0.039  -0.154  -0.966  -0.741  -0.034  -0.813
0.106  3.263  -4.619  0.105  -1.387  3.134
=>
-0.034  -0.813  0.039  -0.154  -0.966  -0.741
-1.387  3.134  0.106  3.263  -4.619  0.105

0.976  0.325  0.254  0.192  -0.239  -0.183  0.366  2.027  -0.104  -0.327  -0.924  -0.229  -0.054  -1.039  -0.786  -1.028
0.900  1.530  -1.534  -0.951  0.815  -0.902  0.314  -4.555  -0.643  0.228  0.721  0.809  0.066  -0.013  0.080  -0.381
-0.467  1.672  -0.799  -0.606  -0.086  -0.470  -0.317  -2.628  0.885  0.964  0.196  0.041  -0.080  -0.578  -1.004  1.502
-0.955  -0.550  0.269  1.187  -0.818  0.145  0.522  4.307  -0.112  -1.565  0.210  -0.067  -0.905  0.247  -0.663  -0.054
0.688  -0.252  -1.276  0.261  -0.175  0.212  1.799  -1.664  0.299  1.006  -0.199  2.148  2.223  -1.149  0.239  0.621
=>
-0.786  -1.028  0.976  0.325  0.254  0.192  -0.239  -0.183  0.366  2.027  -0.104  -0.327  -0.924  -0.229  -0.054  -1.039
0.080  -0.381  0.900  1.530  -1.534  -0.951  0.815  -0.902  0.314  -4.555  -0.643  0.228  0.721  0.809  0.066  -0.013
-1.004  1.502  -0.467  1.672  -0.799  -0.606  -0.086  -0.470  -0.317  -2.628  0.885  0.964  0.196  0.041  -0.080  -0.578
-0.663  -0.054  -0.955  -0.550  0.269  1.187  -0.818  0.145  0.522  4.307  -0.112  -1.565  0.210  -0.067  -0.905  0.247
0.239  0.621  0.688  -0.252  -1.276  0.261  -0.175  0.212  1.799  -1.664  0.299  1.006  -0.199  2.148  2.223  -1.149

2.584  3.622  0.060
-3.672  -4.616  -0.331
=>
3.622  0.060  2.584
-4.616  -0.331  -3.672

-3.104  -2.828  3.343  -1.134  -0.608  0.695  1.359  1.561
1.190  0.803  -2.082  1.769  0.870  -2.016  -1.738  -2.557
2.038  2.378  -0.926  -2.048  -1.421  3.732  1.167  3.503
3.095  3.841  -1.915  2.064  -1.506  1.585  0.058  0.494
-1.490  0.153  1.878  2.296  -3.050  3.218  2.912  2.508
0.526  2.603  -0.121  4.352  -2.804  1.810  1.325  0.572
3.359  2.395  -3.031  -4.479  2.462  0.634  -1.795  0.483
=>
1.359  1.561  -3.104  -2.828  3.343  -1.134  -0.608  0.695
-1.738  -2.557  1.190  0.803  -2.082  1.769  0.870  -2.016
1.167  3.503  2.038  2.378  -0.926  -2.048  -1.421  3.732
0.058  0.494  3.095  3.841  -1.915  2.064  -1.506  1.585
2.912  2.508  -1.490  0.153  1.878  2.296  -3.050  3.218
1.325  0.572  0.526  2.603  -0.121  4.352  -2.804  1.810
-1.795  0.483  3.359  2.395  -3.031  -4.479  2.462  0.634

-1.845  0.732  1.170  1.801  0.339  3.735  -0.756  -0.705  -0.102  0.268
-4.729  1.875  2.998  4.616  0.870  4.381  -1.939  -1.807  -0.260  0.686
=>
-0.102  0.268  -1.845  0.732  1.170  1.801  0.339  3.735  -0.756  -0.705
-0.260  0.686  -4.729  1.875  2.998  4.616  0.870  4.381  -1.939  -1.807

1.034  -1.758  2.260  2.138  1.278  0.435  1.195
0.510  -1.166  2.310  2.514  0.933  0.975  0.525
0.044  0.513  -3.271  -1.052  3.469  0.497  -2.336
4.632  -0.674  0.737  2.412  1.367  0.074  -0.937
2.200  -1.995  0.534  0.728  2.353  -0.538  1.089
4.668  -0.998  0.598  2.058  1.561  -0.198  -0.592
5.014  -0.759  0.424  2.187  1.477  -0.179  -0.949
2.112  -0.404  2.145  3.320  0.452  1.256  -0.770
=>
0.435  1.195  1.034  -1.758  2.260  2.138  1.278
0.975  0.525  0.510  -1.166  2.310  2.514  0.933
0.497  -2.336  0.044  0.513  -3.271  -1.052  3.469
0.074  -0.937  4.632  -0.674  0.737  2.412  1.367
-0.538  1.089  2.200  -1.995  0.534  0.728  2.353
-0.198  -0.592  4.668  -0.998  0.598  2.058  1.561
-0.179  -0.949  5.014  -0.759  0.424  2.187  1.477
1.256  -0.770  2.112  -0.404  2.145  3.320  0.452

4.489  -0.068  0.234  0.094  0.054  1.564  -1.122  0.247  0.691  1.307  4.954  2.654  -0.677
4.284  -0.980  -1.184  0.813  1.136  0.692  2.064  0.662  -1.868  -3.530  0.486  -2.726  -0.235
4.663  -1.729  -2.628  -0.386  0.796  3.115  3.597  -0.252  -1.835  -0.290  0.930  4.913  -1.996
1.692  -2.270  -0.270  -0.233  0.303  -0.542  1.289  2.998  1.500  -0.922  -4.673  -4.686  -0.811
1.364  -2.620  -1.563  -0.409  0.109  -1.118  0.683  2.037  0.049  -1.585  1.994  5.403  -0.178
0.148  -1.586  1.532  -0.520  -0.648  0.696  2.341  2.491  0.031  1.273  -0.296  0.607  0.944
=>
2.654  -0.677  4.489  -0.068  0.234  0.094  0.054  1.564  -1.122  0.247  0.691  1.307  4.954
-2.726  -0.235  4.284  -0.980  -1.184  0.813  1.136  0.692  2.064  0.662  -1.868  -3.530  0.486
4.913  -1.996  4.663  -1.729  -2.628  -0.386  0.796  3.115  3.597  -0.252  -1.835  -0.290  0.930
-4.686  -0.811  1.692  -2.270  -0.270  -0.233  0.303  -0.542  1.289  2.998  1.500  -0.922  -4.673
5.403  -0.178  1.364  -2.620  -1.563  -0.409  0.109  -1.118  0.683  2.037  0.049  -1.585  1.994
0.607  0.944  0.148  -1.586  1.532  -0.520  -0.648  0.696  2.341  2.491  0.031  1.273  -0.296

0.793  0.466  2.767  -1.329  -1.553  2.902  4.497  -1.780
-0.443  -0.682  2.377  -0.715  -2.596  2.947  5.288  -2.180
-0.471  -1.035  2.357  -0.689  -2.533  3.176  5.361  -2.338
-0.096  3.006  2.120  1.924  1.046  -0.500  0.401  -3.076
-0.270  2.302  0.856  -0.270  1.075  -0.344  1.845  0.345
-1.277  2.251  1.393  0.449  0.729  -0.690  0.374  0.932
0.251  1.751  2.726  0.925  0.489  -1.050  1.064  -2.204
=>
4.497  -1.780  0.793  0.466  2.767  -1.329  -1.553  2.902
5.288  -2.180  -0.443  -0.682  2.377  -0.715  -2.596  2.947
5.361  -2.338  -0.471  -1.035  2.357  -0.689  -2.533  3.176
0.401  -3.076  -0.096  3.006  2.120  1.924  1.046  -0.500
1.845  0.345  -0.270  2.302  0.856  -0.270  1.075  -0.344
0.374  0.932  -1.277  2.251  1.393  0.449  0.729  -0.690
1.064  -2.204  0.251  1.751  2.726  0.925  0.489  -1.050

1.500  -3.845  3.145  -0.651  0.896  -4.120  -0.631  3.804  4.177  3.486  -3.016
-0.351  -3.062  2.553  -4.254  3.962  -1.939  -3.330  -0.530  0.606  2.001  0.062
-1.983  -4.771  1.610  -3.061  3.209  0.162  -3.561  -0.965  -1.221  0.403  0.661
=>
3.486  -3.016  1.500  -3.845  3.145  -0.651  0.896  -4.120  -0.631  3.804  4.177
2.001  0.062  -0.351  -3.062  2.553  -4.254  3.962  -1.939  -3.330  -0.530  0.606
0.403  0.661  -1.983  -4.771  1.610  -3.061  3.209  0.162  -3.561  -0.965  -1.221
